The same turns and mirrors carry the whole set onto itself, and each row onto the other rows of its family. Which rows share a family with each named row? Give them in list order.
These 15 rows form 5 families of 3 rows each.
sozal: [-20   5 -19   0 -12 -25  -8   8   5 -19 -20  -9   7 -11 -45  26 -16   6
 -13   9 -30]
ror: [-19  -9 -25  -1 -15 -26 -11  24  21 -22  -6 -20   0  -5 -50   3 -13   9
  10  11 -25]
nit: [ -4   5   3  16 -15 -33  18  -1   1  -6   4  -5 -14  -4 -39 -27 -12  56
  -7  -7 -28]
tem: [-18   4  -6   0 -23 -34  -5   7  20 -17  -9  -9   3   0 -58  -1  -1  19
 -16  -2 -26]
vola: [  1  16  25  13 -17 -22   1  -6   9  -2 -16  -8  -8   2 -36 -16 -19   8
  -5 -17 -20]
gof: [ -7  10 -13  17   2 -19  15  -5 -25  -7 -15   0  -6 -21 -20  16 -32  39
 -12   8 -34]
nar: [ -2  -7 -29  40 -14  -5  -1  16   5  -8  14 -19  13 -18 -20   2 -13  22
  27  27 -31]
fidum: [ 27 -14 -29  28 -30 -24  18 -17 -12  -6  -1  -8  -5 -17 -21  -1 -25   7
  23  23 -23]
Lepo: [ -1  -2   2  13  -9 -15  -6  17  18  -9  -7 -24 -15  -1 -30 -20 -31  -1
  31  -4 -17]
luso: [ -1  15  -8  40 -18  -9   5 -10 -11  -1  -1  -1  22 -19 -21  20  -7  27
 -13  16 -37]
bevil: [ 28 -13 -17  28 -40 -32  21 -20   0  -4   7  -7  -7  -8 -32 -23 -13  18
  19  12 -21]
fuv: [  1   4   0  40 -30 -20   6   1  16  -2  19 -10  13  -4 -38 -22   8  40
   2   7 -30]
luser: [ 28  -3 -14  28 -36 -30  22 -31 -14  -2  -5   1  -1 -14 -26  -2 -17  14
   1  13 -25]
bozi: [ -2  12   3  13  -1  -9  -4   1  -6  -6 -26 -11  -5 -12 -19  14 -39  -8
   7   0 -23]
Tiv: [ -7 -12 -29  17   0 -19  10  23  -2 -14   4 -19 -18 -15 -24 -13 -32  40
  29  14 -26]

The rest of the family of bozi: vola, Lepo
The rest of the family of luso: nar, fuv
The rest of the family of fidum: bevil, luser
The rest of the family of gof: nit, Tiv

The same turns and mirrors carry the whole set onto itself, and each row onto the other rows of its family. Which rows share a family with each named row? Give them in list order.
These 27 rows form 9 families of 3 rows each.
Dop: [ -6 -13 -11   1  11   0  27  -8  17  -2  -3 -28 -12   2   9]
piteb: [  7 -37  -7  -2  17   1   5  -6 -31   4   6   6   4 -13 -22]
goreg: [ 21   0  -1  14 -14  -6   3  -6  12 -19  -4 -19   3  -1  21]
Nik: [  6 -34  -4   4  14  12  29  -3  10 -19   6 -14  11  -9  -6]
bogu: [ 13 -16 -10 -18 -16   1   3   3 -14  16 -22 -18 -17  -7  12]
pila: [ 11 -25   9  10  -9   7  21 -39  10  -7  -4 -13   0   7   5]
per: [ 11   9  11  -6   9   1  -7 -12 -22   9  16  24   3  -2  -5]
muso: [ 35 -24  14 -14 -16   7   8 -23 -11  10 -17   6 -10   6  -2]
vob: [ -3  -5  -8 -10  22  14  14   3  13 -19  19  -9   1 -11  -5]
Biv: [ 15 -21  19  -1  16  -4   4 -32 -16   6   9  -6   0  17 -16]
sur: [ -8 -19   2  -9  26 -13  15  -2 -19  15  -5  15   1   0 -11]
dafas: [ -3   9   6  11   5   8  15 -22  12 -12  18   7  11  -3   9]
Tute: [ 14 -10  12   5  26   0  22 -18  13 -23   3 -15  11  -7   9]
rele: [ 28  -7  -9   7 -12 -14 -10 -10 -26   6 -13  15 -13 -10   3]
lil: [ -5 -16 -11  -7  24 -14   6  -8 -23  19   3  -6 -18   2 -13]
Mupu: [  0 -21   1 -15 -19   0   6   0 -18  12 -28   1   5 -14  15]
sotiv: [ 21   7   7 -10 -23  16   5  -8   0   0  -6  18   2 -12  17]
vabur: [ 10 -13   1  -6   0   4  10  -1  23 -26  15  -7 -19   8  10]
fudub: [ 12 -17  -2 -12 -27   1 -21  -5 -16  -7   4  -3 -20  -3  13]
Reb: [ 20 -15   4  -3  28 -10   5 -21 -28   5  -3  19  -4 -15 -11]
Topim: [-13 -16   7  -3   9   1  27  -1  14  -7  -7 -18  14   2  14]
belov: [ 17  -1  -1  15  28 -20  11  -9   0  -7  13   7  -7   7 -10]
kopo: [  5  -9 -13 -17 -20  21  -5   2  -6 -11  -3 -11   0 -26  12]
sadez: [ 26 -15   6  -6 -17   5  -1 -17 -16  -6 -22  -7   5 -25  22]
dugul: [  0 -19 -10   2  10  -8  -1 -17 -11  -5  21  20 -27   2 -12]
Lon: [ 23 -36  -2 -13 -17  15   4   6 -16  -5 -15 -13   8 -19   4]
Savat: [  4 -12 -18 -16  13   7  -1  -2 -22   5   9  18 -11 -24 -17]

The rest of the family of muso: pila, Biv
The rest of the family of dafas: per, sotiv
The rest of the family of lil: Dop, bogu
The rest of the family of Mupu: sur, Topim
The rest of the family of piteb: Nik, Lon
The rest of the family of belov: goreg, rele
The rest of the family of kopo: vob, Savat

